Each row is where one point has got to under a steady rotation. How many steps took it there?
The counts run from 0 to 538.
[ 45  30  53  33  47 -10 -20  23 -26   8  22  -2   9  18  28   5  31   9
 -16  37  27  -2  -6  -6  -7  34   0  27  34 -11   4   3   4   5  -3 -15
  12  16 -23  -5   1   0 -14 -15   0  23  15  -4  -9  29  12  12  18 -43
  -3  -4]
213
[ 21  41  34  30   5 -13 -34  41  -6 -19  22  -9  -8  26  19   3  -1  32
 -39  15  10 -10   3 -23  -9  26  10  -9  53   6  -7 -32   9   7  18 -36
 -22  38 -13  -4   0 -23  11   5   9  -1 -16 -31  -7  14  29  13   7 -18
  21  -1]
537
[ 52  52  40  32  11   5 -19  30 -12  -7  18   8   1  12  22  -9  24  25
  -6  21   7   9 -12   1 -10  37   9   9  44  -1  20  -8   4  34   4 -21
  -9   9 -21 -23   6 -16  -8  10   0  -1   6 -20 -23  28  25  17  17 -32
  21  13]
234
[ 33   1  49  23  31  -1 -43  56  -8 -12  19 -17 -14  19  34   8  14   4
 -30  20  17 -25  -4 -36  -5  32   5  27  31 -17   2  -1  23  -7   1 -28
 -15  46 -18  -5 -11  -7  14 -20  -4  18 -19 -11  -9   7  17   9  -1 -23
  -5   6]
157
[ 24  26  51  28  35   0 -31  34  -3   1  14 -26   1  20  26 -14  15   7
  -1  33  20   3 -10 -26  -9  44  -6  14  51 -15  -1   5  33  11   3  -8
   5  37 -22 -10 -17 -18  11 -29   2   6  -4 -15 -11   6  24  14  21 -32
  -5  -3]
33
[ 14  25  39  24  18 -14 -37  62   5  -5   9  -8 -13  25  24   6  -9  12
 -29  15  10  -1   3 -46   2  14   7  -1  57   8   7  -9  10  13  13 -23
 -23  37 -13   0  14 -24   8   4  -3  24 -27 -36  -5   3  27  14   4 -18
   9  -1]
534
[ 34  20  45  10  20  -7 -46  55  -8 -15  25  -7 -17  19  28   8  20  20
 -35   7  19 -25  -5 -23   1  17   5  18  36  -4   8 -22   8  -9  14 -34
 -25  31 -31 -15  -7  -5   9  -1 -15  14 -12 -31   6  13  20  18  15 -13
   5  24]
165
[ 42  22  61  27  28   0 -24  61  -3   6  18   2 -11  17   9  -1  24   2
 -21  18  18   1 -22 -12  -7  35  20  17  32   7  28   7  14  12   4 -12
 -20  23 -18 -11  11  11  -6  -7  -7  13 -24 -28  -8  19  23  21  11 -22
  -6   0]
192
[ 45  24  35  28  19 -18 -35  43 -28 -17  24  13  -5   7  40  14  17  19
 -30  15  13 -21   2 -17   5  28   8  27  26 -21   8 -11   7   8   2 -39
 -12  29  -6 -12   0 -16  -6  10  -1  27   5   7 -18  32  17  -3  -7 -40
  10  11]
363
[ 12  35  47  34  26 -15 -33  43  -2   2  32 -13  -7  31  19  -8   7  24
 -38  27   7 -12   2 -11  -3  38   0  -4  49  -4 -15  -5  14   4   6 -31
 -17  37 -13  11   0 -13  16 -16  10  25  -5 -21   5  14   4   7  15 -19
   4 -22]
98
[ 21  17  40  55  27  -3 -25  43  -5   1  11 -12   0  25  32   4  -7   2
 -17  34   7  11  -6 -34   3  31   4  13  49  -3   1   9  18  27  -7 -18
  -8  32  -4   2   6 -31   2  -8  10  27 -13   2 -24   4  28   6  -8 -42
  -2 -14]
307
[ 35  34  50  40  38  -1 -17  37  -7  10  15   5   7  18  25  -9  18   2
   2  35  10  10  -8 -17  -9  46   4  13  44 -10  14  22  18  31  -7  -9
   1  18 -15  -2   8 -11  -6 -12   6  21   0  -6 -25  21  15   8   9 -42
   4 -15]
461
[ 38  28  32  56  21   6 -27  20  -9 -13  18 -12  -1  31  44  12   2  21
 -27  34   3  10   6 -25  -4   8  -2  17  48   5  -6 -10   0  28  -9 -35
 -13   6 -26 -11   4 -38   2   2   2  18   6  -3 -14   3  26  14   2 -34
  12  13]
514
[ 30  24  54  38  42  10 -24  40   2   9  13 -24  -3  26  26  -5  17   0
  -3  38  19   9  -9 -24 -12  33  -5  15  50  -3   4  16  23  17  -1  -5
   1  20 -27  -7  -3  -9   7 -28  -3  11  -5 -19  -9   3  18  25  19 -29
  -9  -6]
34
[ 30  31  53  48  40   7 -22  33   0  14  20 -19   1  33  19 -12  19   7
  -6  41  11  12 -11 -11 -16  42  -2  12  46   2   3  12  19  20  -6 -11
  -4  19 -24  -3   1  -7   7 -23   6  11  -7 -17  -9  11  13  20  18 -28
  -5 -18]
465
[ 60  42  44  30  27   2 -24  22 -23  -7  25   5   0  13  32   4  34  22
 -18  25  19  -5  -4  -2 -12  21   5  24  30  -5   7 -15  -2  11   1 -29
  -5   2 -32 -22   1  -5 -14   5  -7   8  16 -14 -10  31  16  21  16 -35
  13  20]
205
[ 43  36  57  27  36   3 -27  46  -2  10  25  -8  -7  27  17  -8  32  13
 -17  29  17   4 -11  -4  -8  19   1  14  41   9  18   0   4  12  -1 -14
 -17   4 -41 -17   4   2  -1 -11 -15  16  -1 -36   6  16  13  27  26 -19
   2  11]
10
[ 31  41  44   4  26  -3 -39  45  -1   1  22 -10  -8  14  20 -16  28  22
 -11  18  16 -12  -7 -13  -9  28  -6   7  50 -11   8  -6  17   7   9 -20
 -15  27 -41 -17  -9 -14   7  -7 -19  15   6 -42   5  16  11  21  33 -19
  11  18]
442
[ 36  35  44  10  27  -4 -35  47   2   6  10  -6  -9  13  26 -11  17  14
  -3  21  17   1  -7 -30   0   8  -7   8  56   2  17  -2  11  12   8  -7
 -10  18 -42 -23  -1 -19   4  -4 -25  19   3 -41   2   7  19  24  27 -22
   7  26]
443
[ 35  35  41  40  34  -9 -18  13 -14  -1   7 -11  10  21  34   5  10  10
   0  40  21  21  -3 -26  -5  26  -7  16  56  -2   0   1   7  24  -1  -7
  19  17 -20 -14   2 -25 -10 -11   5  12  10  -5 -18  17  31  14  17 -46
   5   2]
456
[ 43  28  36  22  27   3 -28  29 -12  -7  11  -2   0   5  46  -5  16   9
   8  27  11   1  -3 -31  -3  27  -6  27  50 -26  13   5  18  26  -3 -12
   2  18 -29 -19  -9 -32  -6  -7  -9  21  15  -5 -24  16  24  10   9 -43
  12  24]
240
[ 40  42  31  32  21   1 -31  15  -4  -7  14 -11   0  20  40   0   8  23
  -7  29  13   9   4 -29  -5   9 -13  14  58  -1   1 -11   2  25   1 -19
  -1   7 -35 -20  -4 -40  -2  -1 -12  17  17 -20  -8   7  25  19  16 -32
  15  26]
50
[ 28  16  54  39  33   2 -30  61   4   1  19  -5 -12  31  21  13  10   4
 -41  26   9 -11  -5 -27  -8  25  20  11  32   4   7   3   9   9  -1 -30
 -25  22 -15   7  17   1   3  -8   4  20 -28 -22  -8   7  14  18  -2 -17
  -1 -17]
345
[ 39  48  34  50   4   2 -24  35  -6  -9  25   2  -3  27  26  -2   3  31
 -27  23  -4   8  -6  -5  -3  25   8   2  44   6   3  -9   2  43   0 -35
 -27  10 -12 -10  10 -30   0  18   6  13   2 -14 -19  19  23  13   0 -27
  23   4]
511
[ 44  56  45  19  15 -14 -27  33 -16   0  24   7  -3  17  16 -13  21  28
 -16  19  17   4 -12   7  -5  26   1   3  47   6  17 -15   1  16  12 -19
 -10  14 -27 -20   0 -12  -9   8  -6  10  12 -29  -2  32  22  15  29 -26
  16  12]
15
[ 54  38  41  44  27  11 -19  13 -12  -4  12 -10   1  21  37   2  19  15
  -4  34  16  20  -8 -17 -11  16  -2  29  46   2   5  -5   2  28  -7 -17
   0   2 -35 -23  -1 -23  -9  -5  -8   3  10  -9 -18  12  28  22  16 -38
   8  21]
237
[ 37  49  40  47  27 -13 -23  16 -19   1  27   2   8  21  29  -6  12  22
 -11  39   7  12   2  -3   1  36  -4   5  47  -8  -1   2   2  25  -5 -22
   0  15 -15  -5  -1 -27  -9  -3  10  25  22   3 -14  28  15   3  10 -42
  10 -11]
56
[ 55  35  49  24  19   4 -24  49  -8  -3  15   6  -8  11  23   1  22   9
 -17  17  15   7 -15 -14  -3  16  14  20  35  15  33  -6  -4  20   3 -17
 -21   5 -28 -26  13  -4 -14   9 -18   8  -5 -29 -11  19  31  24  14 -26
  10  26]
200
[ 35  46  39  39  14  16 -24  41   7  -7  27  -7  -5  31  25  -2  10  28
 -27  24  -4  -5   5 -11 -20  23  10  -1  48   1  -4 -13   0  30   0 -40
 -27   6 -31  -7  12 -19  12   4   6   7  -1 -34 -10   7  10  25   9 -15
  23   0]
507
[ 45  12  42  24  20 -13 -40  37 -26 -17  17  -2  -4   3  34   1  19   7
 -12  19  24  -5 -15 -23  11  34   1  34  32 -14  15  -1  20   3   2 -19
   0  39 -11 -18 -17 -20  -8  -8  -6  18  -3   9 -22  19  36   0   3 -44
  -7  17]
397
[ 27  13  34  43  15  -9 -39  39 -13 -21  15 -12  -7  16  40   8  -3  15
 -25  24   7  -4  -3 -34  10  28   2  25  39 -12  -2  -2  21  16  -4 -29
 -14  39  -1  -6 -10 -37  -2  -6   1  25  -6  13 -24   9  32  -3 -15 -38
  -1   3]
120
